Turns, then the turns between two rows, first turn first; the first pair answered
turn K:
525 -556 133 -74 -220 167 -67 -133 65 193 444 -307 462 252 557 => 367 -251 -460 -559 266 220 -156 310 -85 -65 628 3 -294 223 333
-248 165 -9 21 236 -76 -78 6 -69 80 -64 -111 -111 -212 -93 => -199 105 122 152 85 -85 -50 -91 -47 134 -142 -172 57 -209 -54
119 -414 -122 -481 -42 -169 -109 144 -41 -423 362 -223 93 -319 -172 => -107 -261 -191 -451 46 -108 -97 192 -68 -492 136 -168 38 -349 -450
turn Y:
75 -234 121 12 53 -116 107 -34 57 193 75 -150 -176 20 199 => 88 -347 60 -34 -52 -116 8 -10 86 88 115 -213 -46 -44 106
531 -510 -394 -436 0 -77 -276 81 27 -137 726 -66 73 14 292 => 160 -517 -431 -197 -293 70 -451 57 192 -490 149 -246 484 -188 -430
190 -21 -146 21 109 -2 -172 28 -42 -6 94 -169 -66 -117 -60 => 117 58 -104 85 56 9 -192 -15 -100 -29 -9 -180 23 -150 -190
86 -204 -46 187 -136 -58 26 3 48 -160 -29 -117 393 -61 -279 => -111 32 102 279 -46 -43 158 -66 25 -42 -260 -48 286 3 -256
turn Z:
352 -146 -285 -111 -69 39 -95 -23 -45 32 343 -79 -26 -133 317 => 153 -113 -463 -146 -55 137 -208 85 -14 -206 187 -29 -13 -259 -102
-165 -23 264 245 -277 -12 76 -205 145 -86 -282 -203 374 48 -257 => 84 -120 359 256 -296 -123 139 -309 85 92 -12 -216 373 135 126
194 -334 -131 -94 -229 153 -229 59 182 -211 78 -195 289 -153 -222 => -2 -192 -15 66 -231 195 -192 -7 146 -212 -157 -213 369 -138 -348
turn V:
-10 53 179 184 0 -31 207 -212 -17 193 -65 105 107 3 189 => 235 -140 -35 17 -30 -3 45 -89 3 95 273 51 111 -20 229
178 -409 -112 -77 -236 38 -219 18 95 -125 128 -89 373 -15 -123 => -90 -173 -170 -11 -176 134 -195 83 77 -273 -133 -28 289 -24 -412
-170 46 252 228 -52 27 160 -109 139 295 -81 56 324 39 295 => 117 -257 34 -60 -93 12 -53 -2 141 188 323 -12 351 10 345
turn M:
26 365 329 272 -22 -197 201 -90 -17 436 76 220 -107 102 303 => -252 568 194 329 73 -105 147 59 -22 304 -194 316 -233 34 -6
-231 168 102 57 32 130 -36 81 -5 -139 -120 100 25 -23 -180 => -1 -75 243 147 -118 122 2 -78 42 39 21 -39 253 40 56
206 -607 -236 -131 -9 18 -169 -49 247 -133 128 -584 -144 -114 37 => 135 -424 -363 -290 205 43 -151 86 160 -166 120 -423 -442 -124 2
Pairs:
(two turns a pair)
170 -229 -115 -34 48 47 -168 -230 149 92 56 -314 274 -174 -44 => -152 109 92 190 152 59 27 -308 119 187 -302 -227 149 -138 -112 -> Y Y
199 -258 222 -107 -205 23 -69 192 101 234 261 -84 247 93 498 => -136 -209 238 174 -330 177 -159 202 160 31 -182 -166 533 -53 -40 -> Y Y
-152 -56 222 234 70 -156 -40 -298 -264 129 -91 70 -149 159 254 => 125 -405 -76 -17 -28 -155 -255 -167 -204 -74 275 -30 -31 82 217 -> Z Y
234 -489 8 -33 -67 -187 86 203 -146 83 551 148 -69 311 286 => -55 -513 -129 131 -303 -49 -109 251 31 -321 147 -4 324 72 -435 -> Y Z
517 -310 -282 -325 53 -141 140 -42 -6 -24 511 44 -143 29 492 => -255 457 -219 -69 393 -17 360 68 -140 -138 -369 310 -556 -15 -98 -> K V
349 -346 126 73 -338 70 -1 -153 -76 8 137 -225 603 -72 -75 => 238 -191 335 227 -328 32 118 -221 -149 167 -34 -186 577 -14 8 -> Y Z
36 176 -415 -196 263 -181 -31 77 23 96 56 74 -212 42 -56 => 38 -35 -54 210 -142 -158 -9 -229 165 171 -168 -200 426 16 -90 -> K M
-101 -39 -262 -163 -20 125 -243 86 12 -188 -220 194 52 -16 -409 => 36 -204 171 131 -291 63 -100 -230 76 68 -263 29 447 102 -67 -> Y M
-132 283 87 -62 244 -153 -40 -60 -140 147 87 132 -421 -23 226 => -217 250 -163 -110 235 -75 -148 107 -99 -117 -8 116 -371 -154 -92 -> Y K
320 -126 4 -27 -382 -20 -191 -84 272 -161 125 -192 424 -46 -181 => 29 200 -233 -173 -128 50 -244 185 193 -361 -56 0 48 -133 -529 -> K V
163 -41 424 394 -314 -94 203 -335 20 240 -153 -94 375 96 204 => -363 505 37 149 155 5 142 29 -100 -36 -502 243 -269 15 -220 -> M M
-197 282 146 125 417 -123 326 -84 -139 216 -36 22 -334 63 309 => 118 -29 173 29 325 -135 282 -154 -53 255 282 -70 -137 101 550 -> K V
149 -337 152 194 -385 25 -115 -148 133 -104 19 -211 473 -23 -54 => 165 -190 351 300 -315 -20 72 -250 64 158 -49 -200 383 64 227 -> Y Z
121 -202 -300 -195 32 156 -214 161 -8 -243 45 27 -73 -129 -251 => -156 193 -75 -18 155 166 27 117 -68 -133 -326 144 -254 -97 -272 -> Y Y
237 -6 -30 21 -280 21 -22 -8 111 -249 17 -140 318 -45 -196 => 48 258 189 227 -196 -23 143 -91 72 -99 -245 -71 199 3 -159 -> Z Y
-489 223 -68 27 -124 173 -192 89 -61 -240 -461 71 103 -130 -666 => -187 399 68 -201 293 -84 152 70 -305 318 23 302 -584 146 323 -> Y Y
49 -234 -123 -301 -23 118 -87 172 75 26 445 66 -95 90 266 => -393 128 -208 -151 29 240 -121 287 99 -161 -34 156 -176 19 -194 -> M Y
267 -194 407 -62 -22 -193 39 3 27 361 193 -112 91 200 2 => -104 76 54 -211 219 -61 -68 288 -6 50 -108 54 -161 81 -588 -> K M
6 -30 -213 -80 -23 -46 -169 160 64 -123 -31 63 151 -59 -242 => 212 -170 -58 -86 -114 -94 -119 32 82 84 187 -1 219 34 78 -> K M
39 16 -99 -170 96 -130 27 17 -98 19 261 65 -233 -9 222 => -152 217 65 36 77 -123 177 -54 -98 83 -58 88 -242 15 112 -> K V
-9 110 221 -71 387 -120 66 -13 -127 402 380 182 -458 322 766 => 60 -351 -576 -425 187 76 -517 364 56 -393 483 33 -28 -67 -185 -> Y Z
31 -197 -223 86 -20 172 -105 7 156 -5 21 -38 323 -7 -115 => 115 -184 -283 -89 109 114 -72 63 62 13 248 78 28 34 40 -> K M
-165 93 182 -372 331 -112 297 4 -80 157 22 76 -329 -223 471 => -475 246 58 -291 303 12 245 78 -27 -95 -304 71 -253 -327 4 -> Z K
-180 259 -475 -469 541 163 -47 440 -194 -175 63 331 -786 -154 89 => -636 343 -302 -17 174 314 -85 319 -57 -425 -569 152 -263 -330 -571 -> Y K
-35 -34 -102 20 14 122 -111 177 73 -236 -182 40 126 -93 -210 => -10 -25 200 227 -63 55 38 -9 97 -22 -233 -15 236 -1 16 -> Y K
-251 582 -29 107 345 -100 253 -63 -230 -26 -341 416 -397 50 -51 => -13 263 438 446 -3 -209 309 -435 -86 315 -307 168 161 131 320 -> K M
587 35 226 -322 -77 118 -52 223 33 25 461 -228 -316 11 194 => 360 26 -17 -308 -136 227 -288 385 112 -344 224 -241 -154 -157 -357 -> Y K
245 -46 -21 -119 192 -98 7 -266 -127 138 210 121 15 59 221 => -20 -32 -18 93 18 10 -87 -303 -28 -73 -197 20 360 -123 -282 -> M M
265 -67 -37 99 -55 -23 272 -436 -103 210 -32 -118 143 188 447 => 226 62 -476 -313 198 -3 155 -127 -179 -13 144 67 -257 151 322 -> M Y
-72 -212 295 24 65 -7 -4 -168 -45 270 51 64 192 8 43 => -39 -353 111 -61 1 6 -153 -118 -4 143 141 11 252 -40 -76 -> Z Y
371 -32 -33 -199 327 -439 88 77 -239 76 866 -170 -60 109 818 => -565 504 -470 -92 372 -96 -113 405 -198 -646 -104 26 -9 -211 -599 -> V K
-311 135 -50 -37 92 101 11 219 9 -25 -237 171 -32 -166 -350 => 58 -317 64 29 -157 48 -67 3 117 63 105 -73 395 -176 -146 -> M V
-489 212 -274 262 397 -92 -99 322 -159 -36 -173 47 -715 -22 -176 => -140 58 224 531 222 -264 128 19 -174 497 7 -90 -481 153 508 -> Z V
-194 244 -78 -151 304 -18 152 183 -123 58 -70 220 -493 0 28 => -331 260 -101 -69 226 42 74 212 -86 -87 -261 193 -326 -69 -280 -> Y K
22 -365 99 304 -516 -84 -57 -271 -150 -16 30 -277 402 -159 157 => 73 -295 158 319 -432 -81 -5 -286 -193 94 100 -209 281 -76 375 -> Y Z
62 -45 142 -60 -67 -15 -4 -69 41 291 205 108 -97 221 273 => -206 -40 148 124 -217 124 -79 -74 111 37 -163 60 190 39 -232 -> M M
-212 217 -13 59 140 -67 76 102 -103 -16 -275 82 -169 57 -221 => 156 17 -125 -165 186 -161 6 146 -141 91 187 95 -266 125 159 -> Y Y
-293 -325 515 320 228 106 45 -113 201 325 -84 -49 167 10 -140 => 26 -612 143 6 268 115 -165 39 229 208 355 -111 240 -44 -80 -> V Z
-207 137 -254 -53 126 124 -59 175 23 -234 -135 28 -13 -93 -408 => -252 195 146 300 -70 64 154 -66 23 -5 -353 -74 198 16 -185 -> Y K
-294 216 -224 -47 213 -133 -99 327 -148 -268 -30 67 -411 0 -42 => -45 -123 337 396 -258 -185 -56 -138 -12 56 -34 -278 263 74 318 -> K M
241 -555 54 352 -131 -75 -206 -85 46 -3 30 -522 278 193 155 => -28 -432 -125 303 -109 58 -300 61 97 -296 -209 -481 270 67 -335 -> V Z
99 -378 -80 28 -240 -124 -59 -173 221 198 52 -133 288 -179 71 => -292 -17 -336 -119 53 -25 -74 89 96 -65 -223 106 -155 -208 -294 -> M M
95 63 336 36 159 -150 218 -59 -80 355 -62 130 -196 104 485 => -107 183 -129 -248 371 -18 48 271 -104 -7 -110 274 -496 -15 43 -> Z K
-205 249 -90 -164 57 47 -6 83 101 -103 -38 -112 -68 116 -129 => -90 216 -103 -226 133 -25 5 86 50 -26 109 -114 -193 152 10 -> Y Y
34 -311 143 196 -85 -90 -75 -47 107 -93 214 -37 206 35 15 => -176 -56 273 330 -38 -76 71 -99 85 -55 -73 3 121 51 -95 -> Y Y
186 167 117 -108 460 105 195 440 -364 -14 334 322 -465 215 301 => -128 358 160 28 513 165 210 439 -378 -138 3 351 -452 168 56 -> Z V
-66 -368 227 147 -190 92 -168 -74 253 29 39 -215 658 -311 -80 => -418 169 -216 -266 428 130 -129 362 25 -142 -9 234 -273 -303 -213 -> M M
93 -93 132 55 160 -37 59 -151 -62 10 212 -6 20 7 293 => -228 133 128 159 233 69 76 -110 -75 -128 -134 54 -6 -58 -80 -> M K
